rotation steps, each row followed by its count of steps:
The counts run from 0 to 307.
[105 119 140 118 115 125 131 108 147  86 149 159 117 134 164  95 102  99
 146 104  70 112 132  78 122 155  90 126  95 120 128 111 116 153 116 100
  76 100 138 108 112 149 121 148 113 123 131 148 140 149 138 177  97 198
 142 181 113 120 159]
294
[114 107 152 116 107 111 108 124 193 140 148 192 176  96 126 105 121 124
 105 113 102 108 146 133 141 153 125 109 116 111 112 140 123 145 116 107
  88 116 136 117 129 119  58 154 167 100 115 132 131  92 184 182 127 141
 159 138 132 154 150]
190
[ 96 151 166 142 116 110 129 138 168 147 124 177  90 135 120 105 116  90
  68 100 107 109 105 120 152 134  71 111 141 133 119 138  92 130 160 159
 110 107  53 138 100 136 113 120 154 118 130 153 173 119 134 155 138 140
 127 165 140 129 169]
111
[148 115 113 148 114 113 115 105 143 101 131 157 119  73 154 104 115 109
 131 119 125 152 149 118 114 129 132 143 117  87 162 170 152 143 121 115
  93 105 142 114 129 106 137 151 149 163 135 131  94 171 176 186 124 211
 109 139 118 147 174]
49
[ 83 114 134 138 111 121 110 111 140  74 147 129  91  76 106  93 112 146
  94  80 112 144 142  90 158 139  99 129 104 107 121 160  87 143 141 147
  91  78 111 140 130 146 111 136 163 159 139 163 146 101 153 152  88 164
 122 128 129 109 133]
40
[ 72 121 175 124 116 143  96 130 173 144 142 132 100 126 129 123 141 123
  92 138  95 132 164 123 155 148 118  93 122 113  78 150 108  85 132 155
  95 130 117 125 142 147  66 159 160 129 147 147 163  68 165 154 137 174
 126 119 107 122 134]
184
[136 155 124 152 106 112 115  88 136 115 116 164 104 122 149 102 138 138
 101 102 111 148 115 120 104 143 119  77 130 112 101 151 123  87 136 141
  94 129 110  83 134 107  85 164 141 159 125 152 154 156 181 157 134 203
 142  95  96 127 160]
224
[138 134 101 160 106  86 113 117 152 118 122 160 117 109 142 113 135 120
 101 110  88 130 108 106 103 141 149  74 124 129  96 128 118 101 126 111
  98 132 127  75 117 100 119 174 147 158 113 131 160 132 167 157 122 215
 124 123  92 119 176]
221
[130 164 169 124 126 130 102 114 150 100 125 153  91 127 148  94 143 112
  95  96 124 139 150 135 111 129  97 126 129  60 146 168  73 122 169 132
  93 127 108 140 110 132 112 131 120 180 147  75 145 102 162 149 113 184
 136 117 121 136 151]
80
[124  83 154 134 134 118 147 128 173 122 168 145  89  83 149 107 124  95
 109 105  80 165 155 139 130 157 125  79 126 180 136 148 114 135 109 138
 117  79 146 115 140 115 115 144 139 168 147 128 131 117 176 175 132 164
  86 125 116 128 154]
306
[ 86 101 153 120 130 140 154 149 155  63 170 149  96 115 134 135 100 120
 123 110  52 112 125  78 149 159 102 125 118 143 113 110  75 142 138 109
  94 110 139 121 124 146 131 122 137 131 115 132 145  66 113 157 112 143
 127 165 108 107 153]
289
[ 97 111 144 142 153 130 122 128 126 113 145 141  74 104 130  95 143 103
 122 137 125  99 156  79 138 145 123 139 129 118 172 153  91 166 150 111
 108 123 176 135 138 151 108 138 137 149 109  88 106  61 199 184 109 148
 117 144 115 119 142]
164
[107 138 161 168 127 151 129 117 112 100 120 143  76 152 152 133 123  98
 136 125 100 107 111  80 156 155 127 101 123 150 124 151 130 111 150 172
 123 129 108  87 158 136 118 129 150 113 108 186 126 130 195 170 159 178
 117 163 101 104 148]
139
[155  96 183 162 128 130 120 120 148 103 148 152  86  89 133 113 127 132
 108 111 114 138 155 115 177 134 128 124 141 135 152 188 106 165 144 140
 126 128 148 164 118 133 123 113 166 105 105 107 113  62 184 177 154 113
 116 129 102 134 141]
159
[128 152 140 135 141 112 148 164 159 127 118 169 125  98 142 121 150  91
 106 152  93  87 110 116 116 120 153 126 121 105 167 153 111 115 162 101
  92 119 130 120 140 115 155 119 178 149 126  83 102 136 147 192 119 164
  95 188 142 136 179]
91
[106 147 176 163 164 114 182 128 102  93 132 174  61  99 160  91 128 128
 123 115 126 149 133  75 133 120  66 158 121 118 156 172 105 123 153 136
 125 107 126 136 132 134 136 130 148 131 138 170 131 131 120 181 119 136
 107 136 129 135 164]
126
[124 124 160 126 134 178 137 106 134 104 110 160  44 115 123 140 117  97
 112 146  88 114 127 131 132 154  77 130 161 137 153 133 107 145 149 155
  76 122 111 147 141 152 125  85 126 115 108 120 109 130 131 185 154 144
 139 168 110 125 183]
282
[129 109 156 158 121 138 115 130 164 121 129 147 122 104 158 143 127 107
 136 173  92 140 168  99 139 132 147 126 111 110 104 150 150 118 119  88
  97 159 171 125 124 131 150 139 170  84 118 132 110 107 142 206 145 179
 125 168  88 132 167]
175
[ 93 109 127 140 129 156 133 165 163 114 162 126 131 108 129 158 107  86
  97 123 109 154 149 125 111 162 144  98 125 108 120 146 104 114 156 115
 119 135 129  82 159  89 137 135 174 194 119 124 113  74 193 176 141 156
 112 115 110 119 152]
60
[ 88 128 170 169 135 129 131 118 139  98 142 141  98 137 146 133 117 125
 120 108 108 126 112  62 169 153 121  94 112 172  94 162 115 101 152 148
 136 147 122  95 147 141 123 121 178 117 114 199 135 111 180 175 149 141
 124 146 111 103 131]
142
[129 121 157 157 121 139 103 128 160 137 111 132 104 108 150 135 141  96
 121 178  91 140 173 111 124 140 146  91 112 133 100 141 142 120 120  99
  91 153 164 123 125 133 149 144 161  96 119 117 122 112 156 218 137 185
 125 163  89 123 171]
177
[134  88 163 113 143 133 165 119 189 136 178 206 117 115 165 136  99 108
 118 133  92 130 126 125 122 149  83 140 173 127 151 139 122 136 136  97
 100 149 142 125 117 117 110 111 133 133 116 108 106 122 126 179 166 128
 142 143 119 166 178]
276
[113 155 135 160 134 147 144 121 118 123 147 123  94 152 147  99 123 115
  97 142  97 127 129  66  89 137  90 112 135  83 146 134  85 119 171  78
  93 156 138 113 112 124 167 129 137 155 124 111 137 134 136 207 111 161
 137 144  94 106 164]
251
[168 121 173 141 108 127 138 117 178 118 162 149 139 151 158 115 138 139
 112 114  40  99 100 123 147 142 160  66 136 129 138 160 102 114 145 119
  93 132 126 113 122 123 121 114 157 122 124 101 136 137 170 182 156 158
 109 165 101 122 141]
262
[ 94 160 148 129 144 119 134 147 155 109 107 182  75 122 160 156 153 102
 113 153 107 105  95 113 120 132 127 132 135 116 118 145 116  62 166 137
 102 155 113 103 144 143 123 124 154 170 135 121 130 131 127 147 146 205
 109 158 127 133 178]
96
[133 115 144 170 138 138 154 148 117 117 134 150  86 148 170 126 115  58
 140 136  78 108 126  98 124 146 133 112 135 139 159 130 141 142 132 147
 126 114 123  88 131 109 143 156 130 123 101 151 123 120 183 170 164 192
  91 171  91 119 182]
135
[141  98 169 159 138 131 127 128 139 101 152 146  86  83 126 104 137 122
 109 118 114 121 160 104 161 138 137 120 133 137 162 171  90 175 145 123
 119 123 171 153 131 136 124 121 154 122 101  93 109  54 193 190 131 115
 113 133 106 124 141]
161
[128 164 187 130 135 145 160 143 165 120 128 184 144 145 163 137 120  87
 110 113  84 140 130 134  94 155  96  79 113 136  94 122 104 111 153 101
 109 144 114  90 138  95 126 125 148 116 125 136 142 121 142 202 144 124
 160 141 116 135 172]
104
[124 108 159 158 117 134 120 134 158 114 138 150 129 105 165 147 123 116
 142 171  94 136 162  91 144 126 142 140 108  98 104 156 151 116 119  88
  99 162 165 130 124 131 146 141 175  81 115 137 106  98 137 199 149 176
 123 166  92 137 163]
174
[130  99 174 150 111 112 134 109 171 108 146 145  91  83 155 112 116 139
 112 115  80 174 141 113 165 134 111 108 109 158 110 170 139 115 111 145
 105  97 119 148 118 139 139 127 166 114 155 179 141 162 119 179 135 175
  95 155 116 130 155]
301
[140 130 154 160 120 124 152 120 155 140 159 162 143  98 125 104 115 160
  71  95 116 167 126 121 126 130  97  94 147 101 122 179 105 108 153 131
 116 118  96 113 132  78 104 137 191 146 130 167 141 126 159 189 146 107
 130  83 114 145 147]
230
[ 88 110 164 129 133 165 149 135 141  71 140 139  53 110 115 149 111 125
 110 126  68 115 123  97 158 154  89 128 136 144 120 132  81 132 154 145
  89 119 114 143 138 159 127  94 147 125 109 142 137  74 105 162 135 132
 126 164 110 102 159]
286
[136 108 133 137 140 126 149 147 138  89 126 186  87  51 128 138 128 129
 108 122  97 151 159 133 107 131 115 142 141 103 116 136  98 134 133 112
  95 116 150 127 132 105 103 157 146 145 103 102 135  42 123 153 131 157
 132  94  93 142 186]
203
[ 82 139 118 132 103 159  93 123 161 122 134 151 146 145 128 136  96  79
 107 116 138 116 128 110 117 160 112 121 125  71 125 134 118 125 162 128
  97 147  90  82 146 113 110 131 156 163 108 141 111 124 208 171 134 177
 163 145 126 126 152]
65
[ 87  97 130 137 113 105 123 128 155  74 169 143 116  68 123  96 100 152
 102  77 107 147 143  83 164 133 108 146 103  95 126 164  96 140 134 125
 103  85 124 136 119 132 117 148 166 164 136 159 143  92 149 148  92 168
 112 130 129 124 133]
42
[131  79 134 137  97 147 117 119 178  98 147 161 114  92 131 155  70  93
 110 106  81 164 158 138 136 156  94 122 138 132  91 120 131 159 111 124
  95 120 106 123 106 111 131 131 138 110 102 153 129  96 131 163 159 161
 154 142  92 136 182]
30
[112 113 146 160 126 154 131 144 147  99 136 120  87  75 130 160 127 125
  99 139 119 183 148 127 135 135 142 110 131 116 120 186 124  87 150 151
 115 130 120 116 165 105 147 120 195 182 141 149 105 108 163 171 152 168
  92 111 109 122 155]
56
[103 110 151 162 124  91 111 102 170 161 171 165 117 146 162  88 101  83
 103 104 140 141 149  81 129 156  83 104 133 149 123 132 119 155 133 100
 138 152 141 105  92 135 117 154 125 135 119 144 139 123 195 179 135 152
 143 133 111 135 151]
149
[123 128 126 126 114  99  95  94 169 153 106 199 118  67 107  94 137 122
  91 133 142 109 140 129 134 136 104 127 135 123 128 142 131 151 126 122
  70 115 127 140 129 140  76 138 162 110 112 123 115 132 172 194 112 151
 158 145 139 154 175]
194
